(in the rows, 128 means zero)
Rows swapped in pairs by one turn or mirror: which row each one swaps with:
The rows were stretched afterwards, more along some directions than others.
Z_771: [101 126 111 187 137  92 112 129 120 158 104 122 127 113 131 133 100  95
 127 143 102 141 122 105 130]
Z_320: [129 122 111 155 141 113 116  97 105 155  85 128 142 112 133 172  96 146
 139 162 127 164 133 111 117]
Z_7: [102 103 116 156 106  95 137 114 143 151  85 133 143 123 111 180  90 129
 135 170 142 160 123 127 144]
Z_326: [111 135 129 151 117 140 133 145 143 115 106 141 135 113 108 160 110 132
 144 124 128 144 123 168 161]
Z_29: [129 146 143 154 103 139  83 109 145 147 117 104 145 129 128 205 115  94
 121 169 150 159 127 141 138]
Z_641: [117 133 124 148 121 133 122 113 115 155 128 119 131 118 132 172 106 123
 157 141 144 140 119 122 121]
Z_98: [123 100 131 166 131 101 125  90 163 134  94 137 146 112  92 151  92 165
 123 149 118 154 133 120 131]
Z_750: [129 140 130 135 143 143 108 101 143 120 132 126 131 141 124 140 125 102
 128 132 126 133 113 127 136]
Z_277: [137 116 135 164 114 104 128 160 132 142 131 156 112 114  84 197 128 162
 130 120 107 138 153 162 161]
Z_455: [151 141 130 124 115 102 105 130  81 113 113 135 136 107 128 199 137 128
 123 141 160 139 127 159 129]
Z_416: [131 120 127 178 129  97  99 116 122 135 127 156 128 105 124 135 119 129
 118 111 114 133 150 138 153]
Z_22: [131 134 132 170 139 103  76 101 141 143 116 127 148 119 125 123  98  93
 151 146 134 138 102 107 135]
Z_266: [117 111 115 162 132  83 126 135 114 143  82 177 101 116 123 157 123 144
 144 113 106 141 154 129 132]
Z_321: [106 114 128 162  95 137 121 125 153 156 112 120 137 116  84 184  94 135
 131 155 126 151 137 162 160]
Z_494: [148 150 126 145 167 123  98 113 121 116 115 125 157 104 118 179 111 131
 128 159 129 127 116 125 122]
Z_111: [121 127 134 158 116 141 118 136 162 160 115 152 113 115 108 219  95 122
  83 127 109 147 111 139 114]
Z_663: [134 113 127 186 159 114 109 120 146 129  98 119 126 125 103 151 110 109
 144 135 106 161 126 140 158]
Z_873: [ 93 127 121 175 138 102  88 103 119 166  74 156 108 115  86 151  93 127
 134 157  97 138 117 169 154]
Z_450: [123 145 132 192 157 140  92  99 101 143 109 129 118 108 122 161  94  98
 118 151 107 123 124 116 125]
Z_327: [115 118 120 124  78  99 118 148  90 145  84 140 136 118 147 151 127 105
 146 134 135 146 120 115 128]
Z_658: [122 103 117 139 138 119 132 149 114 113  94 161 126 128 127 139 101 140
 156 134 128 132 119 139 145]
Z_158: [ 81 105 139 166  79 102 127 111 139 158  56 129 123 105 114 186  89 115
 119 168 144 175 141 132 119]
Z_370: [119 139 131 155 122 103 101 133 124 134  95 156 108 141 114 173 126 110
 141 127 145 137 143 164 170]
Z_882: [126 108 113 186 135  94  79 138  95 154  78 173 104 119 105 136  97 112
 152 150  99 135 135 142 153]
Z_521: [127 132 132 137 123 118 115 117 126 115 116 125 141 105 128 120 129 125
 102 125 129 141 113 128 115]
Z_673: [110 137 139 155 125  95 103 118 128 118  71 148 126 114  91 155 122 122
 128 144 125 138 146 151 154]
Z_446: [107 111 114 146 126  88 100 140  93 113 120 155 115 120 140  97 136  99
 146 132 131 120 129 142 157]
Z_286: [ 99 118 122 138  73 139 105 114 148 162  84 165 119 122 136 171 103 106
 110 144 136 151 103 123 113]
Z_825: [121 140 131 162 117 135  82 133 167 135  91 166 114 129 107 182 122 112
 112 142  93 147 139 168 148]
Z_986: [123 143 135 160 136 121 107 110 121 136 111 126 128 107  92 196 111 137
 137 179 122 136 125 144 122]
Z_718: [126 111 117 175 155 114 101 106 150 155 102 132 147 124 116 149  89 144
 135 134  85 143 104 124 138]
Z_408: [107 124 140 145 102 126 102 149 146 143  96 154 101 117 124 185 128 123
 105 125 121 123 132 127 149]
Z_746: [131 109 138 148  99 130 111 153 126 162 119 144 118 111 102 207 108 136
 104 136 121 135 140 139 131]
Z_74: [ 98 121 136 130  73 109 122 153 137 139  88 175 111 128  91 157 122 122
 133 127 125 132 126 167 157]
Z_753: [ 91 109 104 149 133 117 115 124 131 152  90 172 131 128 149 140  87 100
 133 150 129 145 104 101 136]
Z_71: [125 124 110 168  96 119 129 146 104 146 109 141 120  87 108 166  98 137
 130 165 113 150 146 143 122]
Z_942: [133 129 120 163 150 123 140 161 140 136 136 151  99 103 128 153 119 141
 129 118  82 129 131 127 113]
Z_973: [134 139 135 137 131 144 115 136 129 139 117 153 123 126 122 156 120 136
 131 102 113 136 121 127 138]
Z_55: [135 116 139 156 130  60 108 118 113 127  96 129 131 118 112 145 139 132
 142 105 127 142 130 144 172]
Z_616: [123 134 112 148 118  95  98 125 103 136  78 128 136  98 128 184 127 145
 135 167 129 137 142 138 143]
Z_467: [102 111 136 146  89 107 130 115 155 166  91 117 150 116 127 162  79 125
 132 154 144 162 111 102 101]
Z_797: [132 122 112 156 110  93 119 137 102 141  78 169 126 123 144 173 121 122
 122 116 141 151 130 116 147]
Z_777: [123 132 107 164 121  93 111 127 113 167 106 155 123 129 101 154 114 134
 126 130 107 154 157 154 152]
Z_574: [110 135 113 151 129  83 113 127  88 146 108 113 140 111 135 142 131 122
 157 153 141 152 157 135 148]
Z_59: [144 133 119 151 158 126 114 148  62 122 143 152 102 105 104 169 111 131
 139 128 130 118 136 169 139]
Z_218: [129 118 108 181 152 120 134 140 105 149 117 132 131 111 118 152  95 140
 100 128 113 150 128 126 141]
Z_818: [ 98 124 121 155 144 142 123 138 154 136 110 133 111 124 122 140 121 114
 137 132  86 136 131 130 138]
Z_845: [126 141 133 167 146 135 124 142 124 117 133 154 110 109 127 148 101 103
 115 133 136 126 124 108 136]
Z_747: [126 120 143 146 131  81  78 107  85 135  88 143 131 128 130 135 122 118
 140 133 140 129 119 126 143]
Z_719: [105 149 129 171 112  99  72 113 124 163  91 145 126 112  82 134 109 107
 146 155 124 159 134 182 151]
Z_712: [136 133 119 157 147 103 129 136  79 141 142 121 118 100 147 164 113 128
 146 161 148 137 136 118 114]
Z_843: [135 139 138 164 125 134 117 138 101 140 112 141 126 118  73 166 101 156
 137 130 119 126 135 157 158]
Z_916: [100 118 128 152  80 115 106 104 188 160  82 131 123 127 105 182 110 122
 130 154 117 163 132 158 127]
Z_697: [141 139 132 164 152  99 123 112 128 140 130 114 134  94 113 175 101 125
 116 124 120 147 126 113  97]

Z_286 is swapped with Z_797
Z_673 is swapped with Z_321
Z_825 is swapped with Z_29
Z_845 is swapped with Z_71
Z_843 is swapped with Z_98
Z_158 is swapped with Z_326

Rows swapped in pairs by one turn or mirror: which row each one swaps with:
The rows were stretched afterwards, more along some directions than others.
Z_592: [ 99 124  98 156 148 104 119 101  76 102 147 159  91 131 130 118]
Z_979: [ 85  73 160 121 151 152 121 114  84 127 168 151 120 171 139 152]
Z_767: [120 106 109 145 124 126 150 129  79 116 151 155 109 134 129 133]
Z_759: [ 91  89 142 124 129 115 131 139  98 138 135 168 121 122 137 158]
Z_140: [ 89 115 128 143 148 117 143 101  92 107 116 162 108 108 135 147]
Z_784: [ 50 129 104 122 119 143 169 122  71 112 156 133 100 168  88  70]
Z_997: [106 123 154 129 130  93 123 111  82 149 171 144  78 151 158 129]
Z_309: [ 49  83 148  86  93 157 163 145  97 149 151 174 122 141  98 105]
Z_927: [ 67 103 117 100  91 144 185 113  69 137 169 135 114 159  96 102]
Z_507: [ 69  80 124 131  96 155 184 112  49 122 169 124 107 174  75 105]
Z_836: [ 94 121 157 129 126  96 140 104  91 147 161 151  86 151 157 138]
Z_803: [ 49 118 116 116 110 150 168 117 103 124 126 128 121 129  91  94]
Z_334: [ 35 108 121 117 116 155 177 114  68  97 148 142  91 154  92  68]
Z_433: [104 107 105 162 123 122 157 133 104 103 107 159 112 134 130 148]
Z_24: [ 99  84 155 111 169 164 109 106  85 116 172 161 114 168 148 147]
Z_787: [124  78 104 148 122 124 125 130 117 114 124 154  88 148 144 144]
Z_179: [ 90 125 113 152 143 125 158 120  95  98  93 164 121 122 130 142]
Z_944: [ 45  87 123 124  87 135 164 111  98 119 123 148  85 136 123  87]
Z_969: [ 86  79 155 113 158 159 129 106  98 117 160 160 118 162 147 149]
Z_626: [ 98 100 124 139 108 114 145 149 102 121 118 160 103 134 150 140]
Z_80: [ 60 107 121 105  88 149 172 117  89 125 128 130 121 139  96  97]
Z_252: [ 99 124 162 124 120  91 127 110  93 150 149 158  87 143 171 141]
Z_660: [ 94 136 106 155 158 119 125 124  65  97 137 141  97 147 128 112]
Z_558: [ 40  96 131 114 117 159 172 105  92 120 133 154 121 127  88  99]
Z_328: [ 90  87 165 114 173 161 115  98  79 115 162 161 118 158 150 153]
Z_888: [ 92 118 156 132 120  91 137 114  86 151 159 151  82 160 157 135]
Z_682: [ 66  71 116 118  85 143 149 127 108 143 138 140  88 168 109 108]
Z_645: [ 72  96 115  95  79 138 163 132 107 140 149 154 117 148 112  99]
Z_182: [ 85  79 151 114 168 166 126 105  77 121 177 164 114 180 135 147]
Z_847: [ 69 112 108 113  91 144 161 119 107 123 124 140 112 140 112  99]
Z_902: [102 113 101 158 115 115 164 128 112 100  96 148 108 131 140 137]
Z_727: [123  97 116 152 138 133 133 107  57 107 168 143  94 160 118 149]
Z_499: [104 116 168 120 124 103 125 117  83 143 162 160  84 162 165 145]
Z_316: [ 93 124 168 119 126  93 122 109  69 150 167 153  87 155 159 130]
Z_362: [118 100  93 139 130 112 132  94 125  95 134 172  82 123 156 130]
Z_299: [ 83  80 156 121 171 162 118 116  84 113 176 163 109 176 139 146]

Z_979 is swapped with Z_499
Z_252 is swapped with Z_969
Z_179 is swapped with Z_803

